Each path below is one point turned by a fixed rotation once a step. After each direction that follows a path, write how fast that rotation turns it, in degrees a step (0 if it stays still).
Each turn is a multiple of 5 degrees from 10 to 175, or 0.
path 1
[ 20  16  44  21  41  16  15 -24 -10]
[  5  29 -23  11  23 -29  14 -39 -37]
[-19  28  23 -16 -36 -23 -17 -27 -35]
[ 36  27  15  15 -56   4  13 -10   4]
[ 36  19 -17 -12  -8 -23 -18 -24  49]
[ 20 -11  35 -29   9 -52   1  17  19]
[ 40 -33 -17 -34  -8 -13  26  17 -26]
[ 22  -3 -12 -45   3  31 -42  13 -18]
[ 26  21  11  21  18  12 -27  54 -13]
[ -3  -7 -49  33   4 -29 -25  27 -11]
[-35 -43   9  13 -29  -9 -40  13  -2]
[ 15 -47  12  41 -16  36   7   3  14]
[  5 -27 -14  17  48  17 -17 -37  23]
[-20 -13  41  13  48 -14   1 -15 -28]
[ -3  -3  -9  19  -4   5  27 -33 -61]
[ -9  33   4   2 -24  23 -31 -49 -17]
[ 19  44  36  38 -15 -12   1 -15  18]
[ 17   7 -20   6 -12 -57  15 -33  21]
[  5 -20  32 -49 -26 -31  -3 -21   6]
[ 60  -6  18 -29 -11  19  27   5  -5]
[ 42  25 -26 -34  33   1 -24   2  -1]
[  5  20  15 -12  14 -34 -27  48 -28]
[ 12 -13 -34  12 -40 -13  -6  38 -32]
[ -2 -22 -15   0 -32  20 -56  13  22]
[ 18 -29  23  38  15   6 -15  31  36]
[  0 -51 -29  19  41 -18   4  -6   2]
[-31 -44  22 -10  20  11 -18 -14 -38]
[ 11  -3  13  34   4  49  11 -13 -42]
[ -5  34 -20  35  20  11 -29 -41  -6]
[-25  22  36  36  -6 -41 -10 -19  -4]
[ -3  25  -6  -2  10  10  -6   6 -34] : 55
[-19 -16  -3  -7  -7 -29  10   3 -21] : 90
path 2
[ 30   1 -23  36   3  40  12  -8  -5]
[-16  48  -4  20  18  11  12  24 -20]
[-25  -8 -24  46 -19  17   4  16  17]
[ 34  15 -11  36  14  36  -5   1 -16]
[-32  41  -8  15   2  21  24  21 -10]
[ -3 -11 -31  56  -6   5   2  13  13]
[ 18  26   4  26  11  45 -14  10 -20]
[-29  26 -23  19  -5  19  41  10  -1]
[  8   0 -22  58   9  -2 -13  20   3]
[ -3  25   6  19  -5  57  -7   9 -12]
[ -8  18 -35  29   4   8  44   4  -2]
[ -2  15  -6  51  10   3 -27  29  -4]
[ -8  11  -6  20 -17  60  10   0  -1]
[  9  25 -31  34  19  -2  32   8 -12]
[-25  18   1  41  -2  15 -25  32   0]
[  9  -1 -21  28 -12  51  19  -8   2]
[  5  40 -16  30  26  -1  16  18 -20]
[-35   7  -7  39 -17  23 -10  25  11]
[ 30   2 -23  36   3  39  12  -8  -6]
[-15  48  -4  20  18  10  12  24 -20]
[-25  -8 -24  46 -19  17   4  15  18]
[ 34  15 -10  35  14  36  -4   1 -16]
[-32  41  -8  15   2  21  24  20 -10]
[ -3 -11 -31  56  -7   4   3  13  13]
[ 18  27   4  27  10  46 -14  10 -19]
[-28  26 -24  19  -5  20  40  10  -1]
[  9   0 -22  58   8  -3 -13  20   3]
[ -4  25   7  19  -4  57  -8   9 -12]
[ -8  18 -35  29   4   8  44   4  -2]
[ -2  15  -7  51  10   3 -26  29  -4]
[ -2 -22   3  18 -11  -1 -30   7  14] : 120
[ 32  -5 -11  14  18 -18  -1  -4  -6] : 140
path 3
[ 38 -21  12 -10 -50  -6   8 -46   3]
[  9 -37 -37 -22   6  22  42  12 -32]
[-36 -21   2 -16 -16 -14   7  55  35]
[ 23  29 -24  -7 -20 -48 -41  19  -6]
[ 58 -28   5  28 -32  -1   6 -24  12]
[  3 -45 -12 -47   9  -4  39 -15 -24]
[-41 -26 -15   8 -20  -2   4  61  -7]
[ 13  33  -8 -28 -43 -30 -32  15  25]
[ 71 -14 -30  25  -4  -6   2  -8   0]
[  1 -60  18 -26   3 -19  40 -16   6]
[-37 -18 -19 -13 -16 -15  -4  43 -48]
[  6  15  -5  -5 -64   6 -25  24  34]
[ 63   6 -45 -16   7 -16   6 -12  12]
[ 11 -61  13  20  11 -27  38   8   9]
[-30 -17  13 -39 -24 -32  -9  16 -45]
[  9   0 -26  12 -58  29 -29  29  -1]
[ 37   2 -36 -34  -8  -9  17 -17  48]
[ 18 -34 -16  25  28 -43  35  26  -9]
[-14 -28  49 -21 -35 -34 -10  16 -18]
[ 16  -5 -36 -15 -41  25 -37   8 -34]
[ 13 -19 -36  -7 -24  14  26  -6  58]
[ 10  -1 -23 -13  25 -58  38  23  -6]
[ 10 -28  47  18 -30 -28 -14  39 -15]
[ 21 -17 -14 -44 -35  11 -42 -20 -23]
[  1 -33 -60  16 -19  23  23  -2  23]
[-10   8  -7 -28  -4 -50  49  21  21]
[ 33  -4  19  16  -9 -27 -17  54 -32]
[ 28 -40  15 -28 -34   5 -42 -22  12]
[ -5 -32 -69  -2  -8   3  16 -21 -14]
[-22  -1   1   1 -32 -23  56  31  25]
[  6   6 -23  12 -13  -2 -12 -29  13] : 90
[-25  -7 -10 -10 -19  24   6  -6 -14] : 80
path 4
[  6  33  -8 -12 -54  -1 -27 -28  22]
[-18  26  53  27  20 -12 -14   0 -30]
[-12  35 -20  -4 -14  -8 -29  28  51]
[-52 -16  29   6  -1  -6 -31 -35 -15]
[ -3  19 -18  16  51 -28  -9  16  38]
[-32 -31 -17 -44 -15 -21 -33 -10  -9]
[ 14   9  -1   0  67   0  -1 -38   2]
[ 22  -3 -28 -35 -17 -54 -12  13 -11]
[  7  22  14 -38  27  36 -15 -29 -31]
[ 47  33   0   9 -19 -46   0 -18  13]
[-14  31  23 -24  -8  13 -29  27 -46]
[  9  44  15  10 -12   6 -12 -34  49]
[-28   6  23  25 -13 -39 -33  23 -31]
[-33  32  -3 -17  24  24 -17   5  47]
[-19 -31   5  21  -9 -46 -35 -32   6]
[-28  17 -18 -14  63  -7  -4  23  -5]
[  8 -27 -15 -40 -13 -22 -28 -34  31]
[  5   9  -6   3  51 -16  -4 -20 -53]
[ 33  22 -13 -55  -6 -23  -1  10  27]
[ 13   9  15  -5  -8  12 -34 -40 -51]
[ 22  63  12  -1  10 -28  19  10  16]
[ -6   6  20 -16 -44   7 -56   9 -15]
[-24  53  18  30  22   3   4 -30  15]
[-14  -7  15   2 -19 -44 -40  37  20]
[-51  16 -14  -3  28  30 -27 -25   2]
[  1 -19   8   5  17 -63  -6 -13  37]
[-22  -6 -36 -26  31   4 -37  17 -33]
[ 13   3   0 -36  17 -19  13 -54  31]
[ 32  -3  -8   0  16 -32 -32  11 -52]
[  5  50  -8 -56   0  13  13 -14   7]
[ -5  21   4 -13  11 -20 -28 -11   0] : 0
[-15  19  19  21 -19   7  -8  10  10] : 35
path 5
[-15 -33 -23  29   2 -28 -23 -31  -7]
[ 32 -13 -11  43  13   5 -10  34  18]
[-34  13  27  39  10  35 -14  -3   1]
[ 30  23   1 -14 -22  51 -10  -3   4]
[-13  54  -5  -7  -9  -6  32 -24 -11]
[ 24  -7 -15 -15 -24 -29 -11 -48   8]
[  7   5 -15  24  13 -47  15  15  34]
[-30 -29   4  23   4  -1 -42  -7  31]
[  5  11 -21  10  -2  38 -12  47  22]
[-44  24 -10   9 -15  35  -3 -14 -27]
[ 43   8 -29  -3 -31  17   9 -17 -23]
[  1  20   0  32   8 -31  37 -32 -10]
[ 33 -23  13  15   6 -13 -22 -36  32]
[-3 28 10 15 28 -6 -3 26 48]
[-35  11   3 -15 -12  21 -48  -8  18]
[  6  32 -37 -15 -34  10   2  33  -1]
[-35  -1 -23  17 -32 -14  14 -28 -27]
[ 43 -31 -29  24 -14  -3  16 -11   6]
[-12  -1   5  48  40  -2  20 -13  15]
[ 23  -2  10   5  21  35 -44 -17  22]
[-2 64  5  1 11 10 -8 21  3]
[-12  23   5 -16 -44  -4 -30 -29 -13]
[ 22  15 -22   1 -42 -29  29  13  13]
[-34 -28  -8  23  -9 -24  16 -31  23]
[ 23 -31 -32  11  17  17  -5   8  40]
[-36  21 -14  26  42  23 -11   7   0]
[ 21  14 -11   0 -12  35 -47  -6 -24]
[  9  51   4  24 -21  -7  20   9 -26]
[  8  -8  21  10 -41 -11   1 -49   2]
[ 26   4  -4   6   0 -15  36   1  51]
[  5 -22  20  25  -8 -10   8   5  16] : 65
[ 19  22  29  -5   6  -3   0 -17   3] : 45
[  6 -23   3 -10 -13   9 -26 -22  -1] : 155
path 6
[-14  34  -1   3  19 -31 -40 -28   3]
[-40 -27  17 -13  26 -34  13 -13   7]
[-14  33   9 -25  14 -12   2  26  45]
[ 13   9   3 -27  60  -5 -11  -8 -13]
[  2   2  21 -44 -13 -35 -14 -32   9]
[-23   7 -35  -5  27 -19   3 -27  37]
[ -7  33  27   2  30 -41  23  -1  -2]
[-31   7  18 -21  25 -12 -48   5  10]
[ -5 -22   6 -48  30 -12  25  -4  21]
[ 21  50  -7 -27  11 -18  -8 -12  27]
[ -9  -1  -1  -3  39 -31 -14 -43 -18]
[-36   3  21 -16 -11 -41   5  -9  32]
[-20  19 -12  -7  54  -3   2  16  29]
[ 14  16  40 -37  29 -23  -1   2 -14]
[-10  -5 -12 -42   8 -10 -39 -28  26]
[ -1   4 -13 -15  25 -32  42 -28  20]
[-13  51  13   7  16 -35 -20  -5  10]
[-37 -25  17 -17  44 -20 -12  -6  -4]
[ -5  11  16 -47   2 -15  10  14  42]
[ 18  26 -21 -23  52  -3 -12 -16   7]
[  1   4  25 -24   3 -46  -4 -39 -12]
[-42   4 -17  -5  11 -24 -15 -17  42]
[-11  18  17  -5  48 -26  35  12   9]
[ -5  26  27 -32  19 -13 -43   7   5]
[ -7 -30  -7 -46  31 -10   1 -26  11]
[ 11  38  -5 -23  -2 -32  18 -19  35]
[-17  22  -7  12  48 -27 -20 -25  -7]
[-34 -10  40 -22   5 -39   3  -2   9]
[-18  14 -13 -29  32   3  -9  17  46]
[ 27  16  15 -33  42 -19  15 -10 -11]
[-14 -25  13  -9 -12  -5 -23 -12 -12] : 110
[  6  -1  11  -7  24 -24  -9  -8  24] : 0
[  9  -6  24  -7  -8 -15  30   0 -11] : 155
[ 22  -6   2 -32   5  19  -6  10   0] : 70
path 7
[ 50  12 -14  33   2  30   8 -39   5]
[ 28  -4 -24  14  19  41 -12 -50  13]
[ 12 -35 -23  25   4  47 -13 -29  27]
[ 27 -30 -13  53  -5  40   3  -5  12]
[ 41  -3  -9  53  23  36   1 -12 -11]
[ 21  -2 -16  30  49  40 -18 -24  -1]
[ -1 -26 -16  30  40  42 -22  -7  29]
[ 10 -24  -4  55  22  33  -3  18  32]
[31  9  3 58 35 20  5 13 15]
[21 25 -3 32 57 21 -9 -9 25]
[  0   3  -8  20  45  24 -14  -9  56]
[ 8 -6  0 38 15 18  4  8 66]
[35 20  5 47 10  9 18  2 46]
[ 37  37  -3  24  27  12   7 -27  38]
[ 16  14 -14   6  22  22  -6 -39  58]
[ 17 -11 -12  22 -10  25   4 -23  64]
[ 42   2  -7  42 -20  21  19 -19  37]
[ 50  19 -12  29   2  26   9 -41  13]
[ 28   0 -23  10  16  38 -11 -54  22]
[ 15 -32 -23  23  -4  44  -9 -32  34]
[ 32 -27 -13  50 -12  39   6 -12  14]
[ 44  -1 -11  47  16  37   2 -21 -11]
[ 23  -6 -19  27  41  43 -18 -31  -1]
[  1 -31 -19  30  32  46 -20 -12  25]
[ 14 -29  -6  56  17  35  -3  14  23]
[32  6  1 59 35 25  3 10  6]
[ 19  18  -5  34  59  25 -13 -10  17]
[ -2  -3  -9  23  49  28 -17  -6  49]
[ 6 -9  0 43 20 19  1 15 59]
[33 20  6 51 19  9 15  8 41]
[-10  12  -2   4 -19 -17 -32   5  -9] : 0
[ -9   8  -8 -24  23   5 -16 -22   0] : 85
path 8
[ -2  -7 -32  45  17 -33 -10  -7 -27]
[  8   8  10  44  17 -32 -22 -19 -32]
[ 18   5  28  31  -3 -13 -12   3 -54]
[ 15 -12  -4  20 -26 -17   6  15 -58]
[ 10 -11 -26  19 -26 -45   9  -5 -34]
[ 17   6   2  19 -13 -59   1 -28 -14]
[ 31  13  39   8 -11 -40   7 -15 -22]
[ 33  -2  29  -6 -24 -24  31  14 -32]
[ 22 -13 -11 -11 -20 -38  45  14 -18]
[ 15  -3 -12  -7   4 -56  38 -11   7]
[ 22  11  27  -7  26 -45  30 -16   7]
[ 23   6  40 -17  25 -16  39  11 -14]
[ 12 -11   3 -23  22  -8  54  25 -23]
[ -6 -10 -28 -17  35 -25  46   4 -10]
[-10   7  -6  -7  54 -28  27 -23  -4]
[ -5  15  27  -7  54  -2  21 -17 -25]
[ -9   3  12 -12  34  20  32   3 -49]
[-22  -8 -29  -8  21  10  33  -7 -46]
[-25   4 -33   4  25  -9  19 -42 -28]
[-13  20   7  11  24   1   7 -54 -30]
[ -1  15  24   7   2  27  17 -35 -48]
[ -2  -2 -10   4 -21  29  32 -22 -48]
[ -5  -3 -36  13 -23   6  33 -42 -22]
[  6  13  -9  24 -11  -5  22 -62   0]
[ 24  17  28  23 -12  15  25 -45  -5]
[ 31   0  16  19 -25  30  43 -13 -13]
[ 23 -14 -23  22 -24  16  53  -8   2]
[ 22  -5 -25  33   0  -7  39 -27  28]
[ 30   8  14  39  19  -1  28 -26  28]
[37  1 28 35 19 23 32  7  6]
[-14   7   4 -36   6  -2  16 -14  -8] : 10
[ 13 -36   3 -12   6   4 -13 -14   1] : 0
[ -7 -16 -34  -5 -13   1  13  14  -5] : 80
path 9
[-43  27 -11  19 -21  -6 -22 -28 -40]
[  1  -4  40  28 -22  45   0 -28  29]
[-34  -7   6   0   3  36 -11   8 -62]
[ 34   6  12  15   9  36 -52 -27  13]
[ 27  17   3   1 -21  34  20  23 -54]
[ 22  14 -17  41  55  21 -10 -16   1]
[ 10  51 -19  29 -43  -2  -4  14 -23]
[ -3   6   9  46  19  17  42 -42   5]
[-53  23  -8  35 -19  16 -23  21 -13]
[ -1   2  27  12 -18  19  -8 -68  -5]
[-21 -10  23  13 -10  59  -3  36 -18]
[ 14   5  -3   1  26  19 -45 -43 -37]
[ 45  21  12  16 -28  45  -3  29  -2]
[ 12  13 -20  22  44  12  20 -18 -49]
[ 13  43 -17  49 -14  10 -25  16  23]
[ -7  22   3  25 -19   1  45 -39 -36]
[-41   6   6  52  12  34 -11   8  25]
[-23  16   9   1 -37   6 -24 -41 -43]
[  7 -17  38  20   1  63   2  -4  16]
[ -9   7 -10  -4  11  24 -34   4 -66]
[ 57  18  10  21  -1  35 -23 -19  17]
[ 11  23 -15  18   3  22  33  26 -57]
[ 10  29 -20  53  31   5 -21 -26  18]
[ -9  38  -1  28 -55   4  23   3 -24]
[-29  -7  14  44  31  27  16 -38   8]
[-38  19   4  15 -41  20 -43   9 -21]
[ 17 -12  36   5  -2  41   4 -54 -11]
[ -9   1   2  12   7  50 -25  46 -31]
[ 44  20  -7   7  13  11 -29 -46 -26]
[ 30  24   1  31 -15  38  26  40  -7]
[-21 -20  21 -14  -9  15 -16  -9  -1] : 45
[-12   8  -6  -7 -23  -1   1  29 -21] : 170
path 10
[-42  29   4  11  20   2 -24  14 -27]
[ 36  19 -14  -3 -39  10  -6  -5 -32]
[-32 -16 -29 -16  24  15  15 -13 -32]
[ -9  11   6  36 -17  20 -34  25 -24]
[  8  31 -19  -9 -14  -1  41 -11 -34]
[  0 -27  -7  -4  32  27 -23   7 -39]
[-14  18 -15  42 -31  28  16  11  -5]
[  7  16   5 -17  22 -13  22  22 -48]
[ 21 -16  -1  17   2  55  -6 -15 -16]
[-25  13 -31  17   7   5  30  40  -3]
[ 22  -3  44   2  -4   9   8  17 -41]
[ 11  18 -24   5  23  47  25 -13   9]
[ -2 -25  -4   4   0   5   7  61 -11]
[ -1  19  43  12  -5  28  34 -12 -10]
[ 28  15 -22 -18  35  24   0  31   6]
[ -4 -40  14   3 -29  27  27  21   1]
[-19  40  29   0  32  14  17  15   8]
[ 51  -4   0 -23 -15  23  -1  27   6]
[-36 -21   5 -15   8  27  39   1  17]
[  2  25  34   1   5  12 -25  43  13]
[ 24   9   0 -37 -25  16  38  -9  12]
[-29 -23   9 -27  34  22 -13  21  12]
[ -1  24  21   7 -47  19  -5  19  26]
[ -2  15   4 -60  14  -8  23   1  -2]
[ -5 -25  13 -14  -9  42 -38   2  17]
[-34  33  -9 -14 -28  -5  20  17  24]
[ 10   0  33 -49   1  -3 -22   5 -22]
[-15   6 -22 -13 -19  42 -10 -26  28]
[-34   6  -6 -26 -13 -22 -12  42  -6]
[  1  15  34 -22 -27  18 -13 -34 -16]
[ -1  -1  17 -23  -3   1   0   6  34] : 10
[ 14  21 -25  10 -11   1  -8  15  17] : 135
path 11
[-50   7 -27  28  16  14 -19  -7   2]
[ 36  -4  -1  32  25  41  -8 -15  -5]
[ 10  -3   3 -15  13   8 -52  37  18]
[ 30  42 -15  -9  18 -13  25  23  18]
[  3  20  -7   5 -59   2   1  29 -12]
[ -5 -21 -24  15   8 -30  23  20 -43]
[ 19   0  -5  -4 -15 -24 -28 -44 -31]
[-41   3 -41   8  18 -10 -23 -19  18]
[ 27   3 -11  44   6  32   1 -26  22]
[  4 -18  14  19   8   9 -43  41  20]
[ 33  36  13   1  34 -23  10  24   5]
[ -9  47   3  -7 -41   2 -13  24 -15]
[-11  -1 -34  10   8   0  32  22 -45]
[ 30 -18 -15 -10 -20   0 -27 -27 -41]
[-19 -12 -46 -14  21 -26 -26 -11  17]
[ 27  14 -19  32 -10   6   5 -34  38]
[-12 -19   7  43 -12   2 -25  35  25]
[ 31  16  28  27  36 -25   6  16 -10]
[-13  49  19 -10 -15  -6 -34  12 -20]
[-18  28 -35   4  22  18  26  12 -33]
[ 31 -15 -21  -7 -24  33 -19  -8 -35]
[  5 -30 -43 -23  21 -22 -21  13   9]
[ 39  18 -20   7 -18 -22   5 -27  36]
[-27  -5  -8  41 -30 -16 -10  25  26]
[ 20   0  22  51  21 -19  15   1 -21]
[-13  23  28   0   1  -9 -53   0 -27]
[-17  40 -27  -2  42  15   8  -3 -14]
[ 23   8 -22  -1 -24  54 -17  -1 -12]
[ 15 -33 -36 -13  19  -2  -8  41   4]
[ 53  13  -9 -12 -17 -34   1  -7  17]
[  3 -12 -21 -10  14  24 -14 -18   9] : 55
[-32 -11  -7  -6  -1  -4 -17  23   5] : 155
[-13 -15  25 -21  -1   8  20 -10   9] : 0
path 12
[ -6  54 -31  23 -18  30  20  21   1]
[-14  16  11  17 -15 -17 -28  15 -63]
[ 11 -25  14   5 -28 -52 -35 -15  22]
[ 33  15 -52 -15 -14  -1   9 -18  38]
[ 24  52  -9   4  26  30  -7  -9 -36]
[-18  26  61  19 -17  -5 -31  -8  -6]
[-13   8  -4 -16 -55 -36   7  21  33]
[ 30  17 -55   3  13 -33   9  19 -16]
[ 22   9   0  53  17   4 -28 -40 -19]
[  3   8  23  -9 -59  28 -22 -29  13]
[ 15  34  -6 -54 -14 -12 -12  38   7]
[ -7  42  -7  23  44 -44  -7   6   5]
[ -9  14   1  52 -33 -11  23 -42  -6]
[ 44  -7  -1  -5 -58  12  -4  17 -24]
[ 21   9 -14  -8  16  -8 -64  29  12]
[-33  36 -18  -2  12 -15 -21 -49  21]
[ 18  34  19 -15 -28 -12  43 -32 -23]
[ 47  18  29  24 -11  -6   0  48   3]
[-27  14 -31  39 -15  -1 -42  24  22]
[-18   6 -36 -18 -25 -24 -17 -39 -38]
[ 62   3  24 -19   4 -27  -5 -30  -7]
[27 37  9 20  0 24 -6  8 56]
[-40  53 -20   5 -22  20  -4  17 -20]
[ -8   4  21  -2 -14 -56 -15   3 -48]
[ 38 -18  -3  21 -18 -44  -5 -13  42]
[ 29  27 -55   9 -13  35   1 -11  14]
[  2  40  13  -7   8  24 -37  -8 -50]
[-15  14  55  -9 -19 -36 -28  -8  21]
[  5  23 -30  -8 -28 -35  32  14  40]
[ 29  28 -40  33  16  -4  11  11 -39]
[ -5 -14 -10  27 -13 -18  10  18 -11] : 65
[  4   3  13  14 -13  35  -8  14  -8] : 85
[-20   3  10   9   1  -1  -2 -27 -27] : 100
[ 15  30  -5   8 -19 -15 -16  -5  -1] : 0
